In the data rows, 128 means zero.
Some points, each followed by its number:
np.array([203, 145, 091, 122, 152, 142, 215, 104, 121, 072, 136, 093, 140, 098, 176, 129, 121, 111, 095, 162, 111, 149, 144, 139, 104, 139, 169, 083, 100, 138, 101, 157, 110, 191, 107, 123, 116, 105, 177, 173, 160, 118, 140, 122, 148, 083, 126, 154, 129, 123, 101, 163, 142, 146, 064]) 0
np.array([164, 065, 173, 135, 150, 162, 128, 122, 083, 156, 100, 076, 169, 005, 157, 201, 095, 048, 055, 148, 150, 045, 126, 143, 116, 113, 121, 131, 142, 057, 154, 082, 145, 122, 130, 139, 062, 136, 177, 139, 186, 163, 102, 160, 147, 141, 133, 162, 094, 186, 159, 147, 150, 119, 077]) 1
np.array([108, 117, 105, 130, 149, 148, 112, 163, 135, 156, 115, 098, 156, 147, 118, 112, 113, 127, 155, 110, 147, 113, 110, 156, 138, 133, 111, 131, 106, 145, 129, 100, 142, 097, 155, 120, 126, 140, 100, 152, 133, 151, 139, 115, 078, 115, 166, 136, 144, 155, 142, 121, 117, 132, 148]) 2
np.array([097, 121, 191, 106, 108, 127, 132, 090, 092, 150, 110, 113, 097, 095, 082, 155, 155, 134, 124, 153, 123, 114, 135, 106, 102, 118, 117, 179, 129, 108, 165, 134, 161, 118, 103, 114, 073, 107, 140, 111, 096, 152, 098, 116, 128, 177, 127, 128, 096, 099, 152, 080, 097, 149, 112]) 3
np.array([104, 123, 101, 128, 129, 139, 118, 159, 143, 154, 114, 122, 136, 153, 099, 118, 116, 127, 146, 132, 133, 121, 117, 147, 156, 132, 093, 136, 122, 147, 132, 099, 115, 105, 148, 136, 142, 142, 101, 141, 130, 135, 110, 103, 096, 117, 166, 129, 134, 140, 138, 125, 139, 125, 148]) 4
np.array([180, 120, 071, 123, 123, 122, 143, 108, 122, 105, 147, 128, 111, 111, 146, 147, 080, 123, 088, 126, 115, 130, 127, 101, 149, 102, 123, 159, 102, 111, 121, 150, 059, 177, 113, 114, 154, 100, 176, 147, 172, 083, 117, 118, 165, 077, 112, 132, 108, 094, 089, 138, 191, 138, 105]) 5
np.array([240, 150, 000, 145, 182, 210, 126, 196, 092, 133, 134, 137, 168, 119, 109, 104, 107, 000, 000, 162, 068, 056, 077, 050, 255, 189, 068, 168, 042, 080, 202, 082, 002, 139, 177, 204, 125, 058, 179, 093, 246, 003, 030, 170, 105, 106, 140, 135, 238, 255, 176, 255, 168, 113, 066]) 6
np.array([180, 126, 154, 135, 140, 100, 158, 098, 143, 111, 108, 155, 182, 069, 186, 150, 160, 099, 130, 172, 140, 149, 105, 135, 126, 174, 167, 107, 181, 134, 129, 134, 125, 118, 115, 099, 148, 140, 144, 098, 170, 146, 128, 197, 145, 150, 103, 124, 163, 057, 155, 179, 106, 155, 083]) 7
np.array([066, 166, 142, 160, 135, 103, 113, 110, 162, 152, 138, 135, 138, 136, 108, 127, 141, 153, 173, 127, 112, 117, 154, 190, 120, 141, 129, 132, 129, 163, 136, 115, 138, 133, 132, 136, 068, 145, 117, 152, 115, 155, 140, 084, 090, 079, 119, 126, 099, 138, 130, 149, 105, 109, 128]) 8
np.array([094, 126, 122, 130, 157, 121, 110, 149, 127, 147, 102, 125, 132, 141, 102, 113, 121, 145, 151, 122, 122, 100, 128, 146, 139, 109, 128, 107, 121, 152, 123, 099, 137, 108, 141, 102, 136, 154, 112, 154, 121, 172, 128, 106, 083, 107, 150, 126, 121, 126, 118, 117, 159, 138, 171]) 9
np.array([093, 181, 123, 147, 137, 143, 098, 174, 123, 126, 126, 164, 119, 184, 111, 070, 194, 163, 194, 091, 069, 144, 127, 119, 208, 141, 092, 109, 093, 144, 113, 103, 093, 126, 168, 122, 134, 104, 098, 097, 110, 095, 092, 098, 087, 135, 144, 087, 173, 167, 103, 152, 082, 131, 185]) 10
np.array([154, 089, 130, 118, 131, 139, 110, 107, 150, 118, 123, 126, 141, 063, 140, 156, 089, 080, 082, 171, 125, 111, 110, 129, 140, 107, 079, 149, 182, 094, 133, 127, 113, 111, 113, 076, 137, 125, 180, 138, 148, 144, 139, 153, 132, 124, 121, 168, 114, 105, 136, 163, 177, 139, 090]) 11
np.array([150, 118, 115, 115, 122, 120, 130, 134, 125, 117, 133, 123, 113, 128, 135, 134, 121, 119, 095, 124, 144, 133, 129, 117, 147, 139, 122, 149, 135, 127, 139, 125, 125, 132, 131, 140, 130, 114, 136, 120, 132, 102, 121, 148, 137, 129, 120, 131, 142, 123, 143, 134, 128, 129, 111]) 12
np.array([149, 132, 132, 132, 114, 159, 133, 161, 159, 112, 118, 116, 159, 110, 149, 150, 148, 079, 111, 123, 142, 127, 118, 129, 140, 178, 110, 145, 133, 118, 166, 102, 145, 120, 129, 164, 139, 135, 115, 119, 155, 103, 087, 157, 148, 177, 121, 151, 176, 125, 180, 118, 109, 116, 090]) 13
np.array([100, 085, 198, 079, 091, 112, 154, 090, 071, 128, 113, 113, 110, 134, 140, 163, 149, 181, 099, 144, 211, 117, 138, 094, 069, 136, 176, 149, 162, 129, 164, 197, 219, 110, 098, 139, 118, 117, 102, 082, 088, 097, 132, 146, 132, 199, 117, 073, 129, 079, 162, 038, 049, 157, 111]) 14
np.array([129, 141, 144, 116, 131, 120, 134, 159, 108, 116, 154, 098, 098, 163, 142, 113, 144, 170, 121, 098, 163, 112, 170, 136, 119, 160, 167, 120, 088, 135, 113, 130, 167, 149, 136, 175, 106, 127, 090, 187, 088, 106, 151, 131, 133, 111, 131, 097, 128, 166, 122, 105, 125, 083, 137]) 15
np.array([162, 076, 118, 080, 138, 131, 128, 141, 085, 122, 115, 083, 119, 115, 162, 143, 106, 102, 057, 111, 179, 121, 106, 097, 153, 134, 140, 159, 122, 125, 148, 157, 158, 130, 130, 110, 136, 117, 145, 126, 129, 097, 114, 178, 109, 161, 159, 121, 127, 122, 148, 133, 129, 172, 112]) 16
np.array([066, 146, 071, 150, 099, 065, 048, 154, 255, 166, 094, 231, 097, 197, 049, 146, 078, 138, 214, 093, 160, 175, 168, 143, 198, 080, 044, 231, 178, 182, 165, 099, 065, 123, 129, 109, 243, 139, 130, 125, 107, 115, 150, 034, 140, 079, 115, 127, 028, 034, 107, 061, 202, 141, 204]) 17
np.array([090, 181, 124, 137, 107, 128, 112, 155, 146, 146, 159, 140, 110, 164, 100, 068, 162, 148, 170, 113, 099, 167, 149, 139, 089, 120, 116, 135, 119, 109, 133, 133, 145, 109, 150, 145, 125, 106, 083, 137, 071, 141, 162, 123, 122, 146, 079, 118, 163, 164, 111, 107, 115, 078, 157]) 18
np.array([159, 086, 068, 108, 132, 158, 139, 150, 118, 140, 129, 089, 158, 120, 147, 140, 089, 094, 066, 113, 192, 109, 111, 130, 165, 153, 118, 162, 140, 139, 167, 107, 127, 117, 131, 127, 137, 143, 140, 126, 151, 099, 131, 168, 087, 136, 146, 135, 162, 128, 162, 098, 130, 161, 068]) 19
np.array([100, 168, 084, 140, 116, 128, 101, 200, 159, 138, 142, 136, 123, 191, 106, 094, 152, 164, 177, 092, 116, 132, 147, 163, 176, 134, 134, 144, 099, 170, 107, 082, 121, 129, 149, 170, 121, 147, 089, 171, 106, 102, 140, 101, 082, 125, 156, 091, 141, 175, 105, 132, 124, 097, 170]) 20
np.array([142, 121, 138, 129, 118, 161, 158, 108, 117, 146, 127, 143, 116, 106, 124, 173, 128, 112, 127, 135, 127, 094, 159, 153, 124, 116, 131, 136, 101, 104, 134, 095, 109, 154, 113, 149, 135, 130, 120, 137, 187, 100, 113, 079, 159, 112, 161, 133, 078, 109, 137, 056, 154, 106, 126]) 21
np.array([141, 116, 098, 131, 122, 151, 122, 133, 134, 120, 127, 112, 112, 104, 142, 130, 083, 109, 105, 096, 124, 125, 127, 148, 120, 097, 107, 139, 087, 067, 124, 109, 096, 161, 130, 146, 137, 115, 154, 155, 159, 124, 135, 138, 128, 111, 125, 147, 109, 155, 121, 125, 190, 118, 104]) 22
np.array([080, 165, 122, 153, 122, 117, 099, 131, 141, 143, 132, 138, 108, 161, 097, 094, 142, 139, 157, 130, 118, 134, 131, 131, 123, 128, 107, 138, 136, 142, 113, 118, 115, 115, 153, 143, 125, 129, 092, 131, 085, 134, 121, 101, 121, 135, 109, 118, 122, 138, 119, 110, 121, 101, 155]) 23
np.array([154, 117, 130, 110, 131, 150, 154, 160, 094, 149, 101, 111, 151, 130, 140, 156, 148, 119, 090, 092, 162, 085, 135, 144, 159, 108, 129, 169, 097, 118, 143, 104, 151, 167, 119, 147, 096, 163, 141, 161, 135, 108, 116, 177, 076, 160, 194, 098, 137, 146, 131, 152, 107, 153, 085]) 24
np.array([105, 141, 157, 142, 111, 108, 106, 115, 137, 137, 130, 156, 133, 120, 105, 117, 152, 125, 147, 131, 078, 120, 133, 102, 116, 125, 091, 136, 138, 105, 134, 102, 111, 110, 130, 130, 112, 103, 123, 120, 106, 129, 120, 101, 159, 136, 094, 144, 113, 141, 123, 135, 125, 099, 128]) 25
np.array([095, 163, 177, 130, 141, 152, 124, 152, 067, 200, 149, 105, 095, 112, 095, 105, 139, 157, 135, 087, 128, 106, 146, 140, 071, 098, 114, 154, 054, 073, 131, 084, 166, 127, 177, 170, 029, 125, 108, 192, 104, 139, 125, 129, 079, 133, 131, 111, 103, 232, 118, 112, 106, 085, 130]) 26
np.array([178, 126, 078, 117, 127, 135, 140, 098, 140, 086, 152, 131, 101, 119, 128, 135, 105, 106, 103, 134, 099, 125, 145, 122, 157, 093, 126, 152, 112, 116, 125, 140, 064, 175, 122, 112, 145, 073, 175, 143, 165, 080, 120, 091, 170, 086, 118, 144, 099, 114, 096, 127, 192, 137, 100]) 27
np.array([098, 140, 157, 109, 126, 125, 122, 131, 097, 142, 121, 146, 126, 157, 095, 125, 164, 145, 154, 140, 105, 121, 134, 108, 146, 119, 114, 127, 138, 151, 142, 140, 117, 108, 130, 123, 120, 133, 121, 091, 116, 119, 095, 102, 140, 128, 132, 112, 137, 118, 124, 128, 115, 140, 167]) 28
np.array([116, 127, 142, 123, 146, 108, 105, 096, 085, 121, 142, 115, 075, 122, 131, 118, 115, 185, 138, 097, 130, 175, 105, 114, 132, 056, 139, 141, 129, 104, 101, 145, 153, 128, 130, 064, 144, 122, 153, 112, 102, 139, 155, 156, 079, 127, 125, 112, 096, 135, 084, 119, 132, 150, 155]) 29
np.array([150, 196, 132, 150, 131, 152, 140, 176, 129, 080, 144, 133, 128, 150, 143, 080, 203, 143, 142, 097, 074, 143, 148, 137, 126, 141, 154, 088, 082, 118, 076, 118, 062, 173, 160, 183, 166, 094, 109, 138, 151, 100, 121, 115, 167, 105, 127, 118, 165, 207, 097, 156, 125, 087, 172]) 30
np.array([085, 129, 085, 140, 093, 082, 076, 126, 208, 136, 123, 197, 109, 171, 072, 156, 099, 133, 195, 119, 122, 153, 121, 141, 185, 107, 081, 170, 161, 167, 137, 102, 088, 104, 145, 096, 193, 145, 097, 124, 107, 123, 133, 071, 130, 084, 118, 131, 092, 070, 095, 118, 182, 118, 173]) 31
np.array([074, 189, 142, 162, 119, 109, 110, 148, 190, 147, 117, 161, 149, 171, 122, 090, 206, 152, 197, 148, 100, 138, 170, 179, 098, 194, 130, 087, 130, 173, 100, 102, 139, 143, 126, 177, 125, 133, 067, 148, 075, 147, 158, 099, 161, 094, 113, 125, 132, 156, 127, 146, 110, 069, 153]) 32
np.array([156, 114, 103, 114, 128, 117, 122, 113, 167, 120, 115, 157, 122, 089, 156, 163, 122, 122, 098, 092, 134, 135, 102, 111, 183, 118, 124, 168, 159, 113, 138, 116, 132, 173, 126, 098, 173, 132, 166, 131, 152, 103, 114, 186, 112, 176, 146, 125, 120, 085, 142, 133, 126, 160, 111]) 33
np.array([087, 131, 127, 131, 129, 112, 117, 147, 126, 180, 127, 099, 131, 138, 101, 145, 112, 148, 122, 099, 167, 100, 144, 156, 116, 106, 108, 137, 115, 112, 106, 090, 169, 102, 140, 151, 093, 163, 100, 192, 103, 173, 166, 099, 084, 117, 150, 123, 100, 164, 123, 106, 144, 114, 134]) 34
np.array([133, 108, 128, 138, 128, 112, 150, 093, 127, 112, 132, 138, 110, 118, 153, 140, 112, 109, 122, 158, 127, 149, 134, 096, 112, 146, 140, 103, 184, 139, 132, 172, 131, 101, 103, 110, 147, 118, 160, 065, 120, 128, 146, 146, 170, 108, 084, 126, 141, 091, 125, 141, 119, 128, 116]) 35
np.array([161, 094, 159, 125, 109, 123, 110, 113, 128, 135, 105, 140, 133, 089, 138, 158, 140, 086, 092, 129, 120, 116, 109, 108, 132, 132, 097, 142, 137, 088, 136, 126, 137, 119, 132, 131, 147, 133, 163, 117, 146, 141, 089, 140, 171, 185, 122, 142, 130, 094, 159, 138, 125, 137, 112]) 36
np.array([148, 119, 117, 143, 139, 142, 154, 122, 107, 125, 144, 110, 128, 095, 164, 118, 113, 099, 095, 130, 142, 124, 121, 119, 123, 146, 162, 113, 125, 113, 127, 134, 129, 127, 112, 119, 119, 131, 146, 105, 166, 122, 136, 150, 123, 110, 111, 130, 144, 143, 131, 153, 124, 124, 108]) 37
np.array([152, 089, 104, 105, 115, 140, 126, 128, 124, 134, 123, 113, 112, 127, 133, 133, 095, 070, 081, 158, 138, 120, 105, 061, 130, 134, 118, 143, 142, 115, 149, 131, 118, 081, 137, 119, 172, 115, 143, 078, 143, 106, 099, 145, 166, 158, 113, 141, 163, 098, 133, 119, 151, 125, 123]) 38
np.array([146, 145, 095, 122, 125, 116, 147, 130, 173, 103, 117, 134, 161, 157, 154, 155, 140, 130, 100, 120, 142, 137, 129, 128, 168, 170, 139, 165, 137, 192, 165, 137, 143, 147, 105, 143, 137, 127, 121, 126, 108, 082, 121, 152, 116, 143, 131, 125, 164, 072, 156, 131, 086, 150, 079]) 39
np.array([049, 228, 241, 164, 109, 097, 085, 179, 147, 149, 159, 116, 112, 092, 115, 138, 201, 196, 217, 116, 053, 110, 239, 189, 009, 092, 164, 051, 124, 047, 034, 024, 179, 146, 145, 224, 054, 173, 099, 244, 028, 254, 200, 119, 137, 082, 096, 164, 036, 255, 088, 124, 141, 000, 169]) 40
np.array([130, 128, 141, 113, 134, 115, 137, 130, 112, 121, 126, 115, 137, 131, 145, 153, 137, 137, 101, 116, 154, 118, 136, 123, 129, 140, 138, 145, 126, 138, 136, 128, 156, 145, 118, 143, 115, 137, 129, 151, 112, 115, 126, 164, 112, 153, 151, 113, 121, 118, 154, 132, 096, 129, 096]) 41
np.array([054, 168, 186, 175, 149, 096, 088, 092, 151, 127, 143, 164, 127, 094, 119, 109, 155, 180, 222, 093, 056, 192, 130, 179, 111, 068, 122, 105, 139, 106, 090, 090, 110, 131, 126, 080, 117, 135, 156, 135, 102, 196, 152, 105, 107, 076, 096, 138, 081, 174, 068, 153, 135, 104, 184]) 42
np.array([170, 030, 123, 112, 111, 116, 094, 110, 154, 133, 079, 157, 175, 140, 103, 176, 093, 037, 101, 172, 145, 134, 066, 073, 123, 129, 066, 165, 190, 146, 185, 160, 145, 067, 123, 087, 231, 117, 137, 055, 129, 116, 074, 155, 148, 211, 171, 113, 170, 000, 199, 106, 131, 214, 103]) 43
np.array([145, 122, 152, 113, 101, 119, 125, 122, 103, 095, 132, 140, 116, 149, 140, 133, 166, 126, 114, 152, 134, 122, 115, 090, 136, 130, 131, 154, 151, 134, 125, 168, 143, 120, 127, 122, 154, 123, 127, 101, 107, 110, 090, 168, 159, 170, 131, 099, 138, 094, 128, 125, 130, 140, 098]) 44
np.array([090, 161, 107, 144, 163, 142, 145, 177, 088, 153, 111, 100, 133, 156, 139, 117, 138, 161, 142, 073, 158, 117, 137, 169, 156, 136, 166, 099, 074, 157, 105, 093, 146, 121, 160, 171, 079, 150, 076, 167, 137, 135, 134, 111, 052, 095, 178, 089, 120, 179, 115, 134, 109, 129, 158]) 45
np.array([195, 126, 083, 148, 156, 177, 182, 127, 099, 103, 130, 104, 127, 105, 177, 117, 103, 128, 113, 093, 139, 125, 130, 151, 127, 116, 163, 096, 063, 086, 090, 141, 107, 169, 116, 092, 133, 119, 145, 119, 201, 086, 141, 145, 099, 088, 153, 137, 141, 146, 105, 110, 142, 139, 107]) 46
New points follow, each followed by the numbers of its two nearest points above by angle, seen from the average point of the numbered points, nearest first.
np.array([153, 177, 124, 149, 121, 156, 142, 163, 127, 086, 134, 148, 143, 144, 141, 099, 173, 158, 137, 106, 105, 119, 142, 131, 130, 137, 147, 094, 096, 117, 083, 132, 095, 168, 137, 178, 121, 123, 109, 148, 137, 089, 105, 119, 139, 107, 141, 114, 139, 189, 102, 162, 137, 092, 153]) ~ 30 10
np.array([140, 115, 125, 118, 119, 125, 152, 114, 127, 115, 125, 125, 143, 127, 141, 130, 123, 129, 120, 154, 132, 125, 134, 132, 118, 145, 143, 115, 130, 147, 133, 151, 128, 132, 111, 127, 127, 125, 118, 119, 135, 123, 126, 120, 147, 130, 126, 129, 147, 105, 141, 116, 111, 138, 117]) ~ 35 7
np.array([100, 147, 167, 150, 115, 124, 126, 126, 153, 130, 124, 149, 157, 108, 139, 162, 160, 151, 145, 137, 120, 107, 170, 180, 068, 147, 150, 091, 126, 104, 109, 102, 164, 127, 138, 165, 098, 140, 090, 176, 105, 186, 149, 073, 141, 110, 121, 147, 092, 178, 150, 078, 109, 065, 115]) ~ 40 32
np.array([127, 071, 116, 164, 130, 181, 138, 095, 139, 174, 139, 081, 175, 000, 194, 206, 066, 043, 077, 117, 179, 096, 165, 228, 084, 154, 115, 169, 133, 085, 215, 083, 133, 172, 111, 186, 028, 143, 172, 185, 171, 181, 157, 143, 099, 094, 094, 158, 094, 157, 180, 112, 142, 104, 037]) ~ 1 22
np.array([097, 095, 129, 099, 121, 108, 152, 103, 090, 119, 115, 116, 144, 148, 143, 124, 094, 192, 119, 099, 169, 151, 081, 157, 111, 112, 161, 140, 166, 165, 158, 161, 195, 118, 101, 061, 100, 133, 116, 139, 108, 097, 132, 146, 074, 185, 138, 097, 139, 070, 154, 094, 050, 201, 083]) ~ 14 41
np.array([067, 175, 143, 155, 095, 112, 078, 169, 148, 135, 136, 147, 106, 160, 082, 093, 161, 144, 177, 120, 091, 133, 128, 112, 139, 115, 087, 152, 146, 136, 116, 126, 134, 087, 148, 129, 103, 103, 090, 118, 058, 138, 131, 102, 127, 141, 123, 133, 125, 162, 089, 116, 116, 084, 183]) ~ 23 18
np.array([154, 078, 119, 120, 115, 115, 203, 076, 126, 074, 108, 119, 170, 140, 149, 143, 140, 119, 107, 211, 131, 116, 127, 148, 104, 185, 169, 090, 131, 194, 153, 189, 125, 159, 082, 122, 126, 126, 119, 123, 162, 132, 129, 122, 183, 129, 109, 120, 155, 052, 159, 123, 103, 179, 084]) ~ 7 35
np.array([147, 085, 134, 138, 132, 119, 137, 109, 123, 118, 115, 116, 158, 102, 166, 154, 105, 107, 112, 165, 141, 137, 121, 147, 117, 151, 134, 095, 143, 141, 128, 130, 145, 121, 107, 090, 121, 135, 148, 116, 166, 163, 157, 162, 121, 104, 127, 148, 128, 101, 139, 150, 122, 142, 103]) ~ 7 37
np.array([154, 121, 145, 141, 117, 147, 116, 108, 175, 122, 118, 139, 169, 076, 134, 140, 128, 078, 138, 161, 126, 140, 124, 164, 080, 159, 098, 123, 181, 111, 151, 130, 133, 106, 117, 126, 135, 124, 116, 104, 162, 164, 148, 161, 176, 159, 105, 158, 167, 091, 168, 105, 124, 127, 109]) ~ 7 13
np.array([138, 107, 158, 152, 132, 116, 135, 091, 112, 167, 137, 110, 149, 032, 149, 155, 072, 073, 108, 146, 163, 131, 135, 141, 112, 130, 154, 112, 147, 096, 174, 111, 144, 151, 119, 097, 069, 135, 155, 095, 168, 166, 166, 148, 155, 065, 114, 170, 076, 148, 130, 169, 143, 101, 066]) ~ 1 37
np.array([144, 102, 110, 114, 134, 133, 123, 139, 132, 136, 128, 111, 136, 120, 134, 135, 101, 106, 110, 119, 152, 120, 111, 133, 146, 142, 119, 148, 120, 123, 145, 120, 128, 131, 129, 125, 138, 128, 129, 115, 130, 112, 125, 145, 105, 131, 140, 131, 132, 118, 141, 126, 138, 139, 107]) ~ 19 16
np.array([120, 145, 137, 134, 127, 121, 119, 138, 126, 123, 122, 134, 127, 146, 116, 115, 146, 154, 155, 136, 119, 122, 145, 127, 128, 130, 145, 108, 122, 138, 101, 126, 131, 120, 136, 130, 143, 141, 118, 127, 118, 149, 129, 114, 128, 121, 132, 114, 131, 135, 114, 129, 127, 123, 148]) ~ 32 23
np.array([113, 137, 113, 135, 149, 134, 137, 139, 132, 127, 125, 107, 138, 116, 142, 124, 119, 150, 138, 116, 132, 129, 141, 180, 126, 129, 143, 112, 109, 128, 104, 123, 136, 149, 133, 131, 106, 144, 113, 180, 128, 149, 157, 121, 089, 080, 146, 141, 122, 159, 117, 130, 135, 113, 121]) ~ 45 34
np.array([109, 099, 150, 124, 112, 110, 159, 123, 101, 128, 114, 123, 112, 172, 136, 133, 140, 178, 143, 135, 175, 110, 141, 148, 115, 132, 192, 097, 125, 183, 124, 155, 168, 127, 130, 138, 118, 152, 093, 132, 125, 140, 135, 114, 112, 122, 166, 085, 117, 106, 134, 085, 081, 151, 154]) ~ 14 15
np.array([109, 142, 136, 146, 139, 118, 109, 109, 157, 132, 113, 157, 150, 133, 111, 111, 147, 146, 189, 144, 083, 148, 100, 142, 126, 120, 111, 109, 150, 151, 125, 114, 117, 110, 139, 078, 135, 149, 129, 129, 135, 160, 131, 106, 111, 107, 138, 149, 127, 118, 109, 158, 131, 150, 165]) ~ 42 9
np.array([142, 154, 121, 147, 132, 134, 136, 147, 126, 104, 129, 141, 129, 140, 143, 106, 155, 137, 139, 117, 107, 134, 149, 129, 129, 129, 135, 110, 102, 122, 100, 126, 111, 152, 139, 147, 134, 126, 121, 135, 133, 125, 118, 121, 147, 118, 124, 123, 131, 155, 106, 133, 135, 105, 136]) ~ 30 32
np.array([107, 149, 110, 131, 133, 121, 110, 155, 143, 139, 129, 138, 129, 158, 117, 117, 133, 146, 136, 107, 115, 121, 131, 142, 152, 136, 125, 131, 114, 146, 123, 107, 133, 141, 141, 154, 114, 128, 114, 150, 113, 117, 135, 113, 106, 120, 138, 126, 134, 153, 125, 134, 128, 114, 155]) ~ 20 45
np.array([132, 080, 146, 108, 117, 106, 128, 092, 130, 125, 112, 125, 141, 166, 134, 125, 147, 175, 135, 116, 171, 144, 081, 097, 092, 121, 146, 143, 152, 165, 117, 189, 181, 119, 068, 064, 143, 116, 120, 105, 092, 110, 146, 153, 089, 158, 156, 093, 110, 043, 138, 074, 083, 205, 113]) ~ 14 44
np.array([066, 172, 162, 150, 104, 103, 079, 119, 145, 149, 127, 178, 078, 163, 075, 132, 135, 174, 184, 107, 109, 153, 143, 127, 135, 087, 124, 181, 135, 129, 144, 098, 130, 119, 140, 149, 093, 131, 131, 126, 082, 118, 131, 095, 146, 115, 116, 098, 081, 119, 101, 106, 122, 096, 171]) ~ 23 17
np.array([154, 104, 073, 124, 141, 156, 142, 141, 120, 137, 132, 162, 111, 116, 130, 205, 097, 053, 085, 087, 154, 145, 119, 104, 238, 145, 101, 195, 107, 108, 202, 095, 059, 170, 147, 150, 118, 127, 154, 108, 166, 050, 102, 158, 096, 110, 155, 106, 148, 130, 158, 162, 139, 142, 046]) ~ 6 19
np.array([187, 125, 090, 158, 162, 176, 149, 171, 105, 132, 139, 113, 155, 116, 140, 123, 100, 038, 059, 115, 099, 098, 110, 102, 216, 167, 099, 130, 075, 101, 170, 090, 058, 129, 140, 178, 110, 094, 134, 093, 190, 073, 070, 131, 136, 114, 139, 146, 175, 214, 150, 214, 125, 112, 106]) ~ 6 13
np.array([156, 166, 080, 105, 123, 152, 162, 162, 137, 089, 144, 112, 123, 185, 140, 106, 132, 113, 106, 134, 139, 129, 113, 145, 122, 150, 120, 106, 098, 136, 094, 138, 089, 139, 128, 138, 131, 088, 101, 143, 124, 082, 105, 129, 149, 123, 129, 144, 156, 139, 106, 113, 149, 116, 125]) ~ 30 0
np.array([075, 188, 178, 142, 133, 108, 114, 144, 129, 146, 136, 113, 115, 107, 123, 123, 169, 163, 156, 100, 122, 119, 178, 170, 068, 124, 150, 101, 103, 101, 079, 083, 175, 144, 146, 184, 081, 144, 099, 201, 078, 177, 182, 112, 163, 126, 117, 135, 088, 208, 108, 131, 139, 040, 152]) ~ 40 26
np.array([082, 181, 178, 147, 127, 112, 112, 133, 131, 150, 160, 130, 123, 110, 126, 118, 162, 175, 165, 113, 102, 121, 185, 175, 094, 114, 156, 116, 108, 094, 090, 092, 149, 121, 143, 177, 075, 149, 105, 185, 071, 170, 166, 121, 134, 095, 106, 145, 075, 218, 103, 144, 127, 058, 149]) ~ 40 26
np.array([150, 096, 128, 102, 114, 127, 147, 127, 088, 116, 135, 103, 128, 119, 150, 136, 105, 105, 081, 132, 178, 106, 122, 097, 130, 135, 166, 116, 129, 137, 140, 157, 141, 118, 134, 110, 117, 131, 137, 108, 138, 111, 120, 149, 122, 130, 132, 116, 128, 126, 149, 139, 112, 141, 115]) ~ 16 37
np.array([164, 104, 123, 116, 139, 143, 179, 099, 116, 093, 119, 093, 130, 121, 155, 137, 103, 139, 090, 139, 139, 111, 128, 135, 137, 145, 167, 117, 108, 148, 124, 162, 106, 158, 106, 118, 117, 129, 150, 138, 170, 110, 126, 126, 137, 104, 144, 136, 117, 091, 132, 122, 111, 153, 094]) ~ 0 46
np.array([099, 148, 193, 146, 159, 160, 114, 101, 089, 158, 111, 112, 134, 119, 114, 128, 124, 174, 159, 113, 116, 138, 068, 152, 103, 059, 138, 124, 143, 115, 148, 144, 143, 095, 100, 019, 089, 122, 141, 113, 137, 179, 133, 142, 064, 138, 150, 127, 123, 096, 119, 126, 087, 189, 157]) ~ 29 3
np.array([116, 142, 141, 110, 119, 086, 095, 133, 144, 132, 139, 120, 105, 105, 122, 139, 132, 145, 106, 090, 131, 153, 121, 123, 117, 077, 117, 180, 125, 081, 102, 106, 145, 139, 138, 114, 134, 107, 166, 170, 079, 119, 153, 169, 135, 152, 109, 124, 092, 141, 115, 121, 147, 110, 107]) ~ 29 40
np.array([130, 153, 151, 107, 114, 117, 089, 118, 155, 132, 136, 125, 097, 119, 133, 136, 112, 133, 115, 101, 129, 164, 133, 112, 108, 097, 114, 159, 143, 095, 119, 127, 144, 140, 122, 118, 133, 134, 156, 167, 073, 125, 153, 166, 119, 158, 095, 133, 102, 132, 122, 125, 141, 098, 089]) ~ 29 40
np.array([115, 138, 115, 146, 148, 130, 148, 134, 155, 122, 121, 096, 163, 126, 157, 135, 106, 144, 142, 095, 139, 124, 149, 201, 126, 134, 159, 104, 103, 135, 104, 101, 126, 157, 138, 120, 105, 156, 120, 197, 153, 162, 159, 133, 090, 079, 146, 153, 106, 174, 100, 139, 143, 098, 142]) ~ 45 34
np.array([152, 083, 135, 135, 110, 152, 156, 098, 124, 114, 103, 131, 131, 119, 139, 150, 116, 091, 112, 151, 149, 116, 125, 115, 120, 136, 130, 118, 139, 130, 162, 143, 120, 128, 115, 132, 154, 127, 128, 066, 169, 119, 097, 110, 171, 148, 132, 120, 157, 072, 166, 073, 126, 165, 127]) ~ 43 38
np.array([138, 106, 127, 113, 128, 130, 130, 129, 102, 127, 120, 108, 126, 120, 134, 145, 121, 123, 090, 125, 152, 115, 120, 114, 141, 126, 132, 136, 121, 127, 131, 133, 140, 134, 130, 119, 125, 130, 135, 131, 129, 122, 123, 148, 117, 140, 150, 123, 126, 118, 137, 121, 130, 146, 113]) ~ 16 19
